Each row has a name. Each question is about the rows just above it.

[ 18  13 -22 -39 -20 -13  -7 -20 -11   3  10] = Z585
[-45  26 -25 -20 -36  -8  -7 -44   1 -21 -26] = Z608
[ 26  42 -23 -40 -43  -5   5 -51  -7   3 -22] = Z743
[-42 -34  -7  -5 -23 -11 -20  10 -16 -22 -31] = Z138
[ 26 -19 -15 -32 -20 -14 -16   9 -22   4  24] = Z323
[-45  26 -25 -20 -36  -8   3 -22   1 -21 -26] = Z913
[ 38 -43  -4 -20  13 -10 -29  27 -34   4 -17] = Z133
[  0 -52  -9  -4  17 -13 -28  28 -22 -20 -20] = Z622
[-49 -29 -17 -13   4 -16 -19   9 -11 -16  16] = Z694
[-40 -14 -21 -21 -17 -16 -14  -2  -7 -17   1] = Z902
[-23 -14 -21 -21 -22 -16 -14  -1  -7 -19  26] = Z535
Shared by Z913 and Z133: : [-20]
The one value in Z608 and Z622: : [-20]
Shared by Z622 and Z694: : [-13]
Whose row is [-45  26 -25 -20 -36  -8   3 -22   1 -21 -26]? : Z913
Whose row is [ 26  42 -23 -40 -43  -5   5 -51  -7   3 -22]? : Z743
Which row holds [-40 -14 -21 -21 -17 -16 -14  -2  -7 -17   1]? : Z902
Whose row is [ 26 -19 -15 -32 -20 -14 -16   9 -22   4  24]? : Z323

[-42  13 -24   8  -4  -6  33  12] = Z133
[ 49 -19  16 -36  15  18  33  17] = Z324
[-14  33 -38  -1  17   8 -25  -7] = Z585
Which value is in both Z324 and Z133? : [33]
Whose row is [-42  13 -24   8  -4  -6  33  12]? : Z133
The one value in Z133 and Z324: : [33]
Where do [-14  33 -38  -1  17   8 -25  -7] appear? : Z585
Where do [ 49 -19  16 -36  15  18  33  17] appear? : Z324

[  1  22   2 -36] = Z324
[ 21   2 -10 -11] = Z133
[  1  22 -11 -13] = Z535
The one value in Z535 and Z133: : [-11]
The one value in Z324 and Z133: : [2]
Shared by Z133 and Z535: : [-11]

[ -1 -18  10 -15 -28] = Z913
[ -3 -13  13 -34 -30] = Z694
[ -1 -18  12 -14 -29] = Z902
[ -5  -2  11 -50  -1] = Z743
[ -4 -14  12  12 -10] = Z622
[ -3 -14  12 -28  -6] = Z323
[ -3 -14   0 -28   8] = Z324
[ -1 -14 -29 -28 -22] = Z585
[ -2 -17  -1 -18 -28] = Z535
[ -5   5   8 -51  13] = Z608
[ -2 -16  12 -22 -26] = Z133
[ -4  -9  13 -13 -15] = Z138
Which value is in both Z324 and Z622? : [-14]
The one value in Z138 and Z608: : [13]
Shared by Z323 and Z913: : [-28]
Shared by Z133 and Z535: : [-2]
The one value in Z133 and Z902: : [12]
Which value is in both Z585 and Z622? : [-14]

[-19 -14 -24  17  29 -10  12  -6 -12  -7   9  20  14   5  -4  15  -2 -24
 -29  13  15  -2  19  -1  13 -21  29 -16 -11   3   5 -13  -7 -12  -8  12
  -5   5  -1  11  -4 -22  25 -10  -4 -12 -12  -2  -6 -12  -6  12 -15  -6
   5 -11  -9   6  23 -12] = Z138
[-14   5 -12  -6   2   9  -1  -4  11 -15  -2  17  -9  12 -12  10  -5  -6
 -25  -3  24  -3   9  10 -21 -39  39  14   1   6  18  -5  -4  -4  18  -1
  -1  -4  31 -19   8 -10  21  -1  -4  -4   4 -12  -2   5   9  15 -11  -8
  17   0  -6  20  -2  -8] = Z133
[ -3 -25  -7  -6   6  20  23  -2   1 -16 -19  -6  -2 -24   6   5  -1 -16
  10   3   8  -7  16 -16  15  21  -8  -9 -11   5 -23   7   3  -3  -2  -1
  -6 -18   1  17   7 -16  19  -4  -5  -6  17 -15   4  -3 -12   6   1  30
  22  18 -12  -3  11  -8] = Z694
[-35  26   7  -2  -4  -4 -20 -13 -21 -12   4  11  -7  22 -21   6  -1  -2
  -9   9  -4  10 -22  -9 -11   0  35  13 -18   4  22   7  -5  -4  19  22
   5 -15   2 -30   2 -15   6  -1   6 -12  -4   0   1 -10   3 -10  -8  -5
   9   2   2   0  23  10] = Z913
[  2 -13 -12   8  -4 -11   9  18  -6  13   1   0   5  16  14   3  -2 -15
   9 -17  12  15  16  13   2  12 -11  11  -5   5 -31  12 -25   5 -12  -6
 -25  -1 -26  16  -7 -15   8   0  -8  24  -3  -5   8  19  22  16   7 -12
  28  14   4  -2  11 -16] = Z323
[  7  10  15  -5 -14  -2 -27  19  17   3  -6 -12   8  11 -14 -16 -11  24
  -4 -13  -6  -3   0   6  11 -22   2  14   9 -14  -8   1  19  -2   7 -25
   4  13  30 -10  17  14 -15   9  -4   6  14 -13  13  -4   4 -22  16   6
   7  -9   6   9 -25  11] = Z324
[-18 -14   6  11   6  -6   7   2  -1  11   2   3   5   9  16   8  -9 -25
   3   5  10 -10  12 -14  22  31   8 -23 -11  -2 -26  16 -17  -7 -19  13
 -11  15 -23  23  -2 -17  -3  -9   7 -10  -4  -8  -1  17  13   5 -16  13
  -1  31  -3   1  12   4] = Z585
[  4   2  -5  -8   8  -8 -17   2 -11   7   9  24   5  16  -4 -15   2 -22
  10  -8  25  -1  -4  14  33   0  22   6 -25   7 -16  21 -17  13   8  -3
  -1  -1 -19   0   7 -36   3  13  -7  -3   1  -6  15 -16   7   2   0  -6
  23  24   9 -11  16 -10] = Z902
[-18  14   6  -5 -27 -29 -19  19 -13   5  -9 -16  -2  40  -1  -8   3   3
  12  -7  -8  11 -14 -18   2  31  13 -14  -2  -9 -15  10 -20 -10 -21  12
  -4  14 -10  10   2  14 -15   9   7   3  -3 -15   6  16   2  -7  10   9
  -1   9  11  -1   6  20] = Z622
[ -2  -5   0   4  34  15  10 -25  -2   2  14  21   8 -32   0   3   6   1
 -14  12   8  -7   0  18  11 -25   9  -2  -4  13  27  -9  17   7  21   3
  19   0   3   2  -5 -13   8  -8  -2 -20  -8  21  -9 -26 -11   5 -22 -14
 -11  -9  -7  -7  -3 -15] = Z743
[-17   6   9  -6  -5   1 -10   1   4 -20 -17 -11   9  25 -12  -3 -14   6
 -16  -1   1 -13   0 -12   2 -15  21   2  15 -11  -5  15   3   5   5  -8
  -8  -3  44 -22  29   8  11   3  -7 -14  14 -21  17   5   7 -18   2  12
   7   2  -6  13  -3  18] = Z608
Where do [ -3 -25  -7  -6   6  20  23  -2   1 -16 -19  -6  -2 -24   6   5  -1 -16
  10   3   8  -7  16 -16  15  21  -8  -9 -11   5 -23   7   3  -3  -2  -1
  -6 -18   1  17   7 -16  19  -4  -5  -6  17 -15   4  -3 -12   6   1  30
  22  18 -12  -3  11  -8] appear? : Z694
The row with [  4   2  -5  -8   8  -8 -17   2 -11   7   9  24   5  16  -4 -15   2 -22
  10  -8  25  -1  -4  14  33   0  22   6 -25   7 -16  21 -17  13   8  -3
  -1  -1 -19   0   7 -36   3  13  -7  -3   1  -6  15 -16   7   2   0  -6
  23  24   9 -11  16 -10] is : Z902
Whose row is [-17   6   9  -6  -5   1 -10   1   4 -20 -17 -11   9  25 -12  -3 -14   6
 -16  -1   1 -13   0 -12   2 -15  21   2  15 -11  -5  15   3   5   5  -8
  -8  -3  44 -22  29   8  11   3  -7 -14  14 -21  17   5   7 -18   2  12
   7   2  -6  13  -3  18]? : Z608

[ -9 -15 -10 -13 -19  20  28 -10   5  29 -10 -43 -11 -11] = Z323
[ -9 -15  -8 -13 -19  20  28 -10 -10  29 -10 -43  35  13] = Z535
[ -9  -9 -10 -13 -19  20  28 -10   5  29 -10 -43  35  -1] = Z622
Where do [ -9 -15  -8 -13 -19  20  28 -10 -10  29 -10 -43  35  13] appear? : Z535
Which row holds [ -9 -15 -10 -13 -19  20  28 -10   5  29 -10 -43 -11 -11]? : Z323

[ 1  1  0 -1 -1 -1 -1  5 18 20 -3  1  1 -2  0  1 -1  3] : Z622
[ 1 -2  0 -1 -1 -3  0  1 15 20  1 -1  0  1 -3  0 -1 -2] : Z694
[-12  11   3  11  23  -3 -37  17  37  20 -25 -21   2  27  41  16   5  26] : Z902
[-1 -1 -1  1  0 -2 -1  1 16 20  0  0  0  0  1 -2 -3  1] : Z324
[-21   6  41  15 -22  -8 -12  -2   1  20 -30 -18  -7 -17  -4   3   0  13] : Z133
[-21   9  42   3 -23  -5 -14  -1  43  20 -32 -15  -3 -18  -4   3  -5   0] : Z743
[ -2   2   0   1   1   2  -8  -3  14  20   1  -1  -1   0   3   0   2 -10] : Z913
[ 1 -2  2  1 -1  2  1  6 14 20  1  1 -1 -1 -3  0 -2  3] : Z138
[-1  1 -1 -1 -1  2 -2  3 18 20 -3  0 -1 -9  0  0  1 -5] : Z608
[ 1  1  0 -1  0 -2  1 -8 14 20  0 -2 -2  2  0  1  0 -4] : Z323
[-1  3  1  0  2 -5  0  0 13 20  3  0  0  0 -4 -1  1  0] : Z585
[ 1  1  0  2  2  1  2  3 13 20  2 -1  0 -1  2  1 -1 -1] : Z535
Where do [-1 -1 -1  1  0 -2 -1  1 16 20  0  0  0  0  1 -2 -3  1] appear? : Z324
Whose row is [-12  11   3  11  23  -3 -37  17  37  20 -25 -21   2  27  41  16   5  26]? : Z902
Whose row is [ -2   2   0   1   1   2  -8  -3  14  20   1  -1  -1   0   3   0   2 -10]? : Z913
Whose row is [ 1  1  0 -1  0 -2  1 -8 14 20  0 -2 -2  2  0  1  0 -4]? : Z323
The row with [ 1  1  0  2  2  1  2  3 13 20  2 -1  0 -1  2  1 -1 -1] is : Z535

[-12   2 -19  15  21   9  -7   0  18  -8  17 -16  22   6  15 -12  15  21
 -14   4   6 -13 -11   0  -8  20  -7] = Z324
[-11  -1  -9  -1   9   8  -6  -8   0  -5  10   1   4  10   0  -8  12   9
 -12   2   2 -12  -8  -5  -2   5  -2] = Z608
[-22   3 -23  -6   3   6 -18 -18  -7 -17  -4 -20  -2  -5  -3 -15   9   3
 -20   1   0 -21 -17 -14  -7  -1 -15] = Z323
[ -8 -18   0 -12   5  -3  -1  -8  -9  -2  10  18  -1  13  -8 -10   0   5
  -7 -15  -9 -12  -8  -4  -5   0   2] = Z535
[ 30  -1  18 -14 -20  14  -4 -27 -33 -21 -29   3 -20 -40  -7  20 -26 -23
  22 -16 -38  11   4  36  36  -5 -29] = Z743
[-16 -23   4 -25  -6 -14  -3 -17 -23  -3   8  37 -22  18 -17 -19  -1  -6
 -13 -18 -19 -10 -16 -16  -9 -19   5] = Z622
[  1  -9  -1   0  -5 -11   0  -2  -2  -2  -2   1  -5  -8   0  -7  -8  -5
  -2  -7 -12 -10  -4   1  -7  -4  -2] = Z133
[-5 -1 -3 -5 -5 -8  1  1 -3  1 -5 -4 -4 -2 -6 -4 -5 -5 -3 -4  1 -4 -1 -9
 -8 -7  1] = Z585
[ 45 -13  30 -23 -22  23 -18 -28 -40 -15 -33  15 -17 -38 -19  36 -36 -26
  32 -25 -43  10  17  49 -14   0 -26] = Z138
[-21 -55  13 -57 -26 -39   2 -24 -50   1  -5  55 -46  15 -46 -28 -28 -26
 -11 -51 -36 -19 -20 -30 -24 -42  11] = Z694
[-21  -1  -3 -18 -12 -26   2   2 -12  -1 -16  -9 -19  -6  -9 -18  -8  -8
  -1 -14   9 -12 -12 -29 -25 -23   2] = Z913
Whose row is [-16 -23   4 -25  -6 -14  -3 -17 -23  -3   8  37 -22  18 -17 -19  -1  -6
 -13 -18 -19 -10 -16 -16  -9 -19   5]? : Z622
Whose row is [  1  -9  -1   0  -5 -11   0  -2  -2  -2  -2   1  -5  -8   0  -7  -8  -5
  -2  -7 -12 -10  -4   1  -7  -4  -2]? : Z133
The row with [-21 -55  13 -57 -26 -39   2 -24 -50   1  -5  55 -46  15 -46 -28 -28 -26
 -11 -51 -36 -19 -20 -30 -24 -42  11] is : Z694

[-22   3  -4  -4  11  27 -37 -27   5  20  19  -4   0  25   4   5 -13   2
   6 -22  -4  13 -15  11 -27 -11 -14  18 -30  28   6 -18  -8  -6  17   8
  -1 -37 -16  41 -30  18   7  -6 -14   5  -2] = Z913
[  8  -6   9   7 -13 -35  10  24  -3 -18 -27   5   4 -30  18  -7  13   4
  -1  23   4  -9  12 -18  22   7  20 -19  39 -24 -11  17   9  38 -18  -2
  -8  40  21 -48  37  -5  -2   7   9  -4  12] = Z694
[-21 -14   2 -12  -4  40 -11   4   9 -14  17 -31  -3  42  -2  19 -15 -13
   6 -17  23  -5  -2   9  15  -4  -7  12 -35   5   7 -19  13 -37  23   3
  27  -5 -16   7 -11  24   8  24  14 -15 -32] = Z138
The row with [  8  -6   9   7 -13 -35  10  24  -3 -18 -27   5   4 -30  18  -7  13   4
  -1  23   4  -9  12 -18  22   7  20 -19  39 -24 -11  17   9  38 -18  -2
  -8  40  21 -48  37  -5  -2   7   9  -4  12] is : Z694
Which row holds [-22   3  -4  -4  11  27 -37 -27   5  20  19  -4   0  25   4   5 -13   2
   6 -22  -4  13 -15  11 -27 -11 -14  18 -30  28   6 -18  -8  -6  17   8
  -1 -37 -16  41 -30  18   7  -6 -14   5  -2]? : Z913

[-28  31 -40 -28 -28   5  34 -41   2 -44 -24  40 -14 -45 -45 -35 -23  28
 -44 -29 -39  -1  13 -14 -13 -47 -20  22 -41 -26 -11  46   0  16  -4  22
  48  33 -35 -30 -19  42  47 -39  -4  37]  Z133
[-28  31 -40 -28 -28   5  34 -41   2 -44 -24  40 -14 -45 -45 -35 -23  28
  29 -29 -39  -1  13 -14 -13 -47 -20  22 -41 -26 -11  46   0  16   6  22
  48  33 -35 -30 -19  42  47 -39  42  37]  Z743
[-16  -7  33  26 -29 -17 -10 -45 -23 -40 -16  37 -27  10  47  26 -28  -7
  30 -39  34   0  19 -24 -49 -39 -40 -35  32  -6  15  44 -35  20  43 -14
 -36  37  35  -9   4  25  -5 -43  21 -45]  Z323
Whose row is [-28  31 -40 -28 -28   5  34 -41   2 -44 -24  40 -14 -45 -45 -35 -23  28
  29 -29 -39  -1  13 -14 -13 -47 -20  22 -41 -26 -11  46   0  16   6  22
  48  33 -35 -30 -19  42  47 -39  42  37]? : Z743
Whose row is [-28  31 -40 -28 -28   5  34 -41   2 -44 -24  40 -14 -45 -45 -35 -23  28
 -44 -29 -39  -1  13 -14 -13 -47 -20  22 -41 -26 -11  46   0  16  -4  22
  48  33 -35 -30 -19  42  47 -39  -4  37]? : Z133

[-35 -45   8  17  22 -25] = Z585
[-13 -14   9   6 -17 -13] = Z902
[-14 -13  17  17  22 -25] = Z608
[-45  -2  21 -17  10 -17] = Z133
Shared by Z902 and Z133: : [-17]
Shared by Z133 and Z902: : [-17]
The one value in Z133 and Z585: : [-45]
Which row holds [-35 -45   8  17  22 -25]? : Z585
Whose row is [-14 -13  17  17  22 -25]? : Z608

[ -1 -31 -22 -16] = Z694
[-11   2  30 -11] = Z902
[16 17  5 22] = Z585
[ 3 18 -4 21] = Z743
[ 22 -38  13 -21] = Z138
[-24 -21  38 -31] = Z133
[-24 -21  38  21] = Z622
[-21   8  -5  18] = Z323
[ 14 -15  -5  -4] = Z324
[22  6  1  4] = Z608
[-49 -20  46  21] = Z535
[  1  15 -23   4] = Z913
The one value in Z133 and Z323: : [-21]
Which value is in both Z622 and Z535? : [21]
The row with [22  6  1  4] is : Z608
Shared by Z535 and Z743: : [21]

[ 11  31   1 -55   0  -9 -18  -7  -4 -21   9  -7  -5   3  24   1 -29   2
 -30  30 -27   2  34 -12  -1 -26  36  18  24   8 -25  -8 -20  25  13  32
  -6  34] -> Z324
[ 24  -5  11   3  18  10 -60   2 -10  20  20  29   3   7  -7 -11 -27  14
  -5   9 -19 -11  16   6 -14 -31 -13 -13 -21 -24  -5 -47  -3  19 -32   2
 -11  -5] -> Z622
[-12  21 -15  10  25 -21 -40   8   4  -9  -1   7  16  18   6  -5 -55  28
  -5 -24 -28 -30  13  35 -31  29   2  -7  -9 -27 -21  24  -5  20  22  -8
 -23 -17] -> Z535
Where do [ 24  -5  11   3  18  10 -60   2 -10  20  20  29   3   7  -7 -11 -27  14
  -5   9 -19 -11  16   6 -14 -31 -13 -13 -21 -24  -5 -47  -3  19 -32   2
 -11  -5] appear? : Z622
[-12  21 -15  10  25 -21 -40   8   4  -9  -1   7  16  18   6  -5 -55  28
  -5 -24 -28 -30  13  35 -31  29   2  -7  -9 -27 -21  24  -5  20  22  -8
 -23 -17] is in which row? : Z535
Whose row is [ 11  31   1 -55   0  -9 -18  -7  -4 -21   9  -7  -5   3  24   1 -29   2
 -30  30 -27   2  34 -12  -1 -26  36  18  24   8 -25  -8 -20  25  13  32
  -6  34]? : Z324

[ 21  14 -17   5   0  -5   7  19  -5]  Z694
[-46 -17  25   9   6  -1  -5 -39   5]  Z138
[ -1  -9  17  -8  10   0  -5 -36   7]  Z608
[ -4   7 -11   0   8  10   7 -33 -14]  Z913
[-7 -7  6  5  8 12 -9  7  3]  Z535
[-14  12  -9 -10   2  -5  14 -20  -7]  Z585
[-4 -8 -6  0  7 -7  8 -5 -4]  Z323
Where do [-14  12  -9 -10   2  -5  14 -20  -7] appear? : Z585
The one value in Z585 and Z138: : [-5]
The one value in Z913 and Z585: : [-14]
Where do [ -1  -9  17  -8  10   0  -5 -36   7] appear? : Z608
[-7 -7  6  5  8 12 -9  7  3] is in which row? : Z535
Whose row is [-46 -17  25   9   6  -1  -5 -39   5]? : Z138

[ -2  16  -7  16  -1 -16  -9   7] -> Z694
[ 17  18 -12  19   1   7 -13   2] -> Z913
[ 17 -45 -12  19   1   7 -13  -1] -> Z585
Where do [ -2  16  -7  16  -1 -16  -9   7] appear? : Z694
Shared by Z913 and Z694: : [7]
Whose row is [ 17 -45 -12  19   1   7 -13  -1]? : Z585

[-23 -37 -14  36  17 -14  15 -38  20  34  17 -33  -5  37]  Z324
[-17  -6 -12  24  12  -9  11 -26  25  23  15 -14  20  14]  Z535
[-23 -37 -14  36  17 -14  15  19  44 -24  26 -15 -12  -5]  Z608
[-23 -37 -14  36  17 -14  15 -38  40  34  17 -45  41  52]  Z622
Whose row is [-23 -37 -14  36  17 -14  15 -38  40  34  17 -45  41  52]? : Z622
[-23 -37 -14  36  17 -14  15  19  44 -24  26 -15 -12  -5] is in which row? : Z608

[-16  -2  13 -20 -15   7  -9] -> Z585
[ -9   3  33 -21 -20  12  -2] -> Z902
[  5  -1   4 -14 -39  21 -17] -> Z913
[-15   4  23 -13 -13   2  -1] -> Z324
[-14  12  -8   0 -19   7   5] -> Z622
[  4   2   1  59 -41  31 -21] -> Z138
[ -4  -7   1 -23  -7 -14  -5] -> Z608
[ 11   5  17  -6  -9 -14   5] -> Z323
[-15   4  11 -20 -13   2  -1] -> Z743
[-18  -3   5 -12 -11  12  -7] -> Z133
[  0  24 -13   6  36  24  -6] -> Z694
[-16  -2 -21 -20 -15   7  -9] -> Z535
Shared by Z622 and Z902: : [12]
Shared by Z535 and Z323: : [-9]
Which value is in both Z608 and Z913? : [-14]
The one value in Z138 and Z535: : [-21]
The one value in Z323 and Z133: : [5]
Which value is in both Z608 and Z133? : [-7]

